Each path below is one point turned by a fixed rotation once a step. After each direction that follows a path, write how fast that rotation turns it, in deg/step (0 if it stays still).
Each turn is a multiple of 5 degrees from 10 to 175, or 0.
Each row of a path follows its step; steps can be skipped.
Path 1:
step 0: [ 13   9  -8   5   3   8   7  -9  -4 -11 -14 -21 -11  -9 -11   4   1  -5
  30   2 -16   9  13  23   4   5   7   5  12 -12   2  -5  38]
step 1: [ -3 -14 -12  -2  16 -18  -4  -2 -14  25 -13  -8  -5  14  -6 -23  -3   2
   9   3  -7  -5  -5   8  13  11  -1 -39  -4 -22  -8 -12   4]
step 2: [ 14  -7  -1  -8  34  16   7  13 -24  -9 -14 -23  -9 -16   1   6  -3   4
   0   0   1   2  16  16 -16   2   0 -16   7  -4  28   3  -6]
step 3: [-14   1   1 -16  -9   3  -9   6 -13  21  -7 -12 -20   8 -15  12  24   3
  25  11   2  -1  14  20  14  -8 -14 -10  18  -8   1 -13  21]
step 4: [ 16  -2 -13  -4  24 -18   8  -7 -18  17  -3 -26 -18  -6  -8 -23  -6   2
  -3   5  -8  -2 -21  19  -5  13   5  16  12 -17   3 -13   5]
step 5: [ -7 -13   3  -1  26 -11 -15   2 -25  -6 -18  -6 -20  21  14  23   9   5
   5   3  16   1  -5  21   4   9  -8 -23   5   8   9  -4 -14]
step 6: [ -9  14 -12 -11  14  18  -2   8 -23   9 -11 -28 -18 -20  -5  -1  11  -7
   3  -7  -7  11   5  16  18 -12 -14  20  23   1 -12   9   5]
step 7: [ 18   1  -3  -6  10 -14   2  -7 -12  14  -5 -27 -28  27   3   3  -2 -12
  31  10  11  -2 -22  -3   5  -4  10  -2  -1   0 -16 -12  13]
step 8: [  1  -1  -8  -4  37   7 -18 -10 -25 -10 -16 -10  10   4  -2  -6   9 -13
   1  -8   0   9  -5  28  14  26  17   0  -1  -4  -3   6 -11]
step 9: [ -6  15   4   0  13  15  -8  16 -13  -4 -23 -27 -26   0   0  -6   3 -11
   8  18   8 -15  12  -5  17  -3 -18 -22  -7  12 -12   7  12]
Speeds:
[ -1   3   0   7   2   5  -1  -3   0  -1  -2  -2  -3   9   7   0  -3 -10
   0  -6   1   5  -5   2   5  -2   0   9  -5   9 -10   4  -3]
35
[ 3  8  4 -2 -4 -6  5 -8  5  2  5 -3  2  5 -8  1  5 -2  6  2  0  0  0  7
 -6 12  5  6  0 -3 -6 -3  0]
100
[-9 -1  4 -4 -6  6  3 -4 -2 -8 -2  1  3 -1  8 -2  5  5  4  2  3  1  4  8
  9  7  3  3  4  6  9  4  5]
125
[  9  -7   8   3   3  -4   0  -2   4 -11  -8  -1  -4   1  -1   7   1   3
   4  -4   7   0  -1   0  -7  -8   7   1   0   4   3  -3   7]
145
[ 2 14  2  3 -4  4 -2 -1 -8 -2  3 11 -9 -9 -3  0  2 -4  0 -4  2  2  4  3
 -2 -2  0 -7  2  6 -2 -6  1]
115
[  3   6   0   4   9   5   2  -2   5  -2   4  -7   4 -14   1   3  -8  -2
  -4  -3  -6  -5  -3   7   1  -1   4   8   3  -1   5   0   0]
170
Path 2:
step 0: [  5 -21  -6  23 -18   6 -25   9 -13 -10  17 -11  -2   8  11  -2  11   5
  -1 -17 -13  27  -3  12  -3 -13  -5  -9  22   3  -1  19  21]
step 1: [  3 -27  -8  22   5   1   4  19 -18   2   3 -20  -4   1  15 -12  -2  13
 -11 -11 -20 -10  17   0 -24  16   2 -24  10 -12  20   0 -11]
step 2: [-13 -27  21   9   3 -13  -3  11  -4   2  -8 -11  23   4  10  -1  -2  -2
 -16   1 -31   9   5  -1 -36 -12   5  15   2  -6  -4  -7  20]
step 3: [ -6 -36   3  -1  23  -3  21  23  26  -8 -17  -5  21   6 -13   6  -1  -6
  -3  -5   5   6   3  -2 -11  -3  10 -21  12 -14  -1 -22  -1]
step 4: [ -4 -29  13 -13 -24  10   7   9  15 -22 -12   7   5  13 -29 -12  17   9
  11  12  -7  26  -4  -7 -18   7   0   3   7   9  -2   7  12]
step 5: [ 10 -34   5  20  -7  19   7  23  -6   0 -12  14  -1  -3  -7  -7   9  19
   4 -19  10  12 -21  -2  12 -15 -17 -20  10  10  11   6  -1]
step 6: [  6 -34   5  25 -27   4  -8  -3  -3  -4  14  -8 -11   1   9  -3  -8   2
  10 -17 -16  17  -6  24 -19  10   7   3  17  15  12  16  -8]
step 7: [-29 -27  14  31  12   8 -11  19 -15   3   4   2   3   2  27 -11   7  -3
 -14 -15  -4  -6   0  -7 -15  14  -5  -3  16 -16  11   4  -9]
step 8: [-14 -25  15  14   6  -1  22  -9  13  -2 -24 -12  12   8  10  10  -1  -9
 -26   9 -21  11  18  13 -25   2   0  14  11   4   9  -6  -3]
step 9: [-16 -21  -7  -5   9   7  -5  17  28 -25 -20   3  14  10  -4  12  12  -9
 -18 -10   3  20  -4 -10  -5   1  -7  -6  21 -16  -5  -4  20]
Speeds:
[ 4 11  7 -6  3 -4 -3 -6  2 -3  2  2  0 -4  8  9  3  4  6  1 -1 -4  2 -7
 10  0  7 -2 -5  3  1  2 -4]
0
[  0   0  -3   3  -4   1  -2  10 -13   5   8   1 -11  -9   5   8  -6   0
   3   0  -7   3  -1   1  -4   0  -1  -1   0   1   2   1  -3]
65
[  0  -3   2 -15  -6   5   0  -1  -1   9  -6  -3  -7  -2  -5   4   7   0
   6  -6   4   3   5   1   4  -3  -6  -2   5  -1   3   4   4]
65
[ -2   3   3  11   9   0   3   6  -1   9   1   1   6   3   0   0   3  -6
   3   0   3   4   3  -4   9  -4  -6 -12  -1  -3  -2   4  -1]
160
[ -7   4   1  -4   1   1   7  10   5  -6  -4   6   1  -5 -11   5  -3   1
   0  -2  -8   4  -1   3   6   4   1   0  -9  -1  -1  -5   6]
60
[ -1  -3   6   1  -5  -3  -3   4  -1   7   5  -4   5   4   3   0   0   3
  -4  -5  -1 -13   0  12   5   7   2  -1  -7  -1   3   6   6]
65
